In the data rows, the value 128 means zero.
Here are some rows, each followed by its group. Rows of different groups can look alike.
[ 82 140 135  78 157  84 117 142  82 131 152  99] A
[150 154 135 156  86 187 122 115 129 142 156 164] B
[134 112  96 161 194 125 119 133 171 109 138 114] C
[168 133 106 130 143 134 173 177 135  71 150 118] B
[149 121 110 129 169 112 168 158 125  94 174 100] B
[ 82  99 136 117 143  93 109 122  99 123 123  98] A
[ 87 153 107 178 119 125 118  77 140 168 122 128] C
[168 104 138 121  93 138 113 124 147 151  92 152] B
[111 122 132 120 168 127 132 138  91 133 139 110] A
[146 160  96 174  81 179 153 138 155 114 134 157] B
[132 107 125 109 114 165 134 137 106 102  84 184] B
[156 119  99 164 122 166 118 134 141  93 116 161] B
[122 116 141 149 146 142 135 105 158 127 126 137] C
[ 97 104 139  78 173  89  81 123  82 152  93 119] A
[144 142 154 124  78 174 153 128 143 134 113 152] B
[116 121 125  78 136 104 145 168  83 108 132 117] A
[145 135 127 164 115 132 121  97 170 147 139 129] C
[ 66 148 137  74 169  86 159 167  83 112 138 102] A
[120 150 108 155 137 197 186 202 111  64 157 151] B
[185 130  90 166 117 184 164 178 138  70 144 159] B
[129 156 174 116  60 196 111 108 136 138  90 159] B
[140 131  91 160 146  81 117 110 162 150 131  83] C
[ 89 171 135 119 136  95 156 124 135 152 186  72] C
[112 138 183 106  98 161 146 115  80 174 157 150] A
[ 70 151 127 174 138 116 101  74 163 146 151  95] C
[139  95 138 136 105 144  56  72 161 142  75 157] B
[164 101  99 153 145 166 152 179 118  35 132 161] B
[ 40 134 144 157 115 134  96  78 174 113 102 139] C
[154 127  77 185 126 145 139 126 142 124 146 148] B
[145 129 142 111 147 109 104 129  87 169 156  97] A
[120 127 154  88 144 111 115 129  90 156 143 105] A
[105 129 151  87 126  88  87 101 116 175 141 111] A
[149 135 115 179 129 164 164 160 149  83 172 139] B
[116 127 152 155 102 141 119  79 168 140  97 146] C
[161 110 111 140 109 158 138 145 131 100 124 169] B
[138 160  76 157 114 136 145 150 134 133 148 145] B
[115 139 121 131  99 169 170 171 117  63 119 143] B
[144 120  74  97 197  42 148 188  80 105 177  81] A
[179 119 134 162 115 135 117  84 159 164 159 145] B
[142 123 117 155 147 112 136 119 152 130 129 117] C
[144 119 115 106 100 121 116 131 132 117  87 141] B
[115 131 157 108 124 157 160 155  95 124 132 155] B
[138 114 109 148 166  96 162 146 171 104 151  97] C
[106 122 106 150 121 151  95 121 144  93  82 149] B
[215  86 121 135 154 127 123 169 170  88 105 149] B
[ 93 107 129 127 185  74 113  98 103 150 147  68] A
[201 112  97 146 129 147 166 174 143  77 146 152] B
[134 107 143 115 138 111  97 125 114 149 139 103] A
[105 125 131  91 140 108 113 130  78 148 127 128] A
[108 129 139  79 157  85 108 141  87 143 144  94] A
[173 118 114 193 101 143  92  74 190 159 131 168] B
[175 131 109 174 119 165 147 125 148 133 162 154] B
[156 130 108  88 152 106 163 182  75 101 144 116] A
[182 136 137 113 101 186 168 178 108  78 135 173] B
[ 95 130 154  72 185 100 127 165  82 105 112  78] A
[ 32 169 158  95  91 127 142 116 112 137 105  92] C
[149 128  81 145 140 106 158 148 102 125 159 123] B
[163  90 111 138 103 147  94 111 138 116  62 180] B
[121 140 135  66 153  92 124 160  73 128 128 120] A
[111 129 113  86 151  91 155 162  66 130 157 101] A
[138 138 132  98 128  95 101 120  85 172 148 126] A
[144 136 145 116  45 171 114 113 180 111  89 177] B
[102 138 126  98 128  79 156 148  95 139 173 101] A
[158  89 118 150 116 160 104 144 156  73  96 172] B
[132  95  96 125 203  88 120 143 153 104 112  73] C
[120 151 122 139 145  79 150 109 130 157 176  83] C
[148 130 130  96 133 117 142 135  80 160 159 107] A
[ 79 181 164 101  82 177 125 112 101 141 133 141] B
[174 155 100 212 127 151 154 102 163 149 193 135] B
[153 114 128 107 170  81 102 122 102 174 160  91] A
[ 93 124 168  67 172 114 124 149  83 115 130  92] A
Which group is second nearest to each row below, going by the distance to the centre of the group?
[ 93 143 119 143 182  83 133 128 141 125 139  76] A
[129 130 155 122 181 140 134 142 143  84 107 109] B
[139 142 106 163  85 143 157 156 158  91 148 133] C
[137 122 132  97 128 109 143 152  81 151 147 136] B
[107 134 127 132 170 125 156 127 142 113 124 101] A
[121 122  88 170 186  49 116  98 153 144 156  65] A
[131 132 145  91 136 116 187 174  77 123 179 107] B
[106 119 174 103 100 174 106 122  97 136  76 176] A
Which other group has its centre nearest to the centre of group B?
C
Which group is second nearest to each row below, going by the distance to the group's nearest row?
[ 93 163 153 136  94 113 125  82 160 176 141 109] A
Which group is nearest to each row below, going by the average distance to the group's rows?
[173 122 106 134 126 158 167 197 128  59 134 122] B
[103 125 156  88 147  96 124 123  97 138 151  94] A
Which group is second nearest to each row below, going by the average distance to the group's rows?
[138 131 118 148 101 128 112 109 154 138 125 143] B
[105 136 119 145  99 155 128 104 153 131  88 139] B
[144 133 164  76  98 118 145 145  88 154 133 129] B
Which group is nearest to each row below, going by the distance to the group's nearest row?
[176  88  85 160 179 101 109 173 148  79 112 144] B
[ 78 152 126 106 121 141 154 145 115 129 140 102] A
[ 77 123 177 113  90 172  92  93 121 154  83 158] B
[179 122 124 169 122  92 133  97 161 168 154 112] B
[152 141 148  87 101 140 142 155  95 140 152 129] A
Group B spreads out most along one direction. Which other group's direction of most spread is closest to that one?
A
Which group is nearest to each row below, going by the distance to the centre of the group?
[169  84 102 165 111 178  98 128 161  64  73 189] B
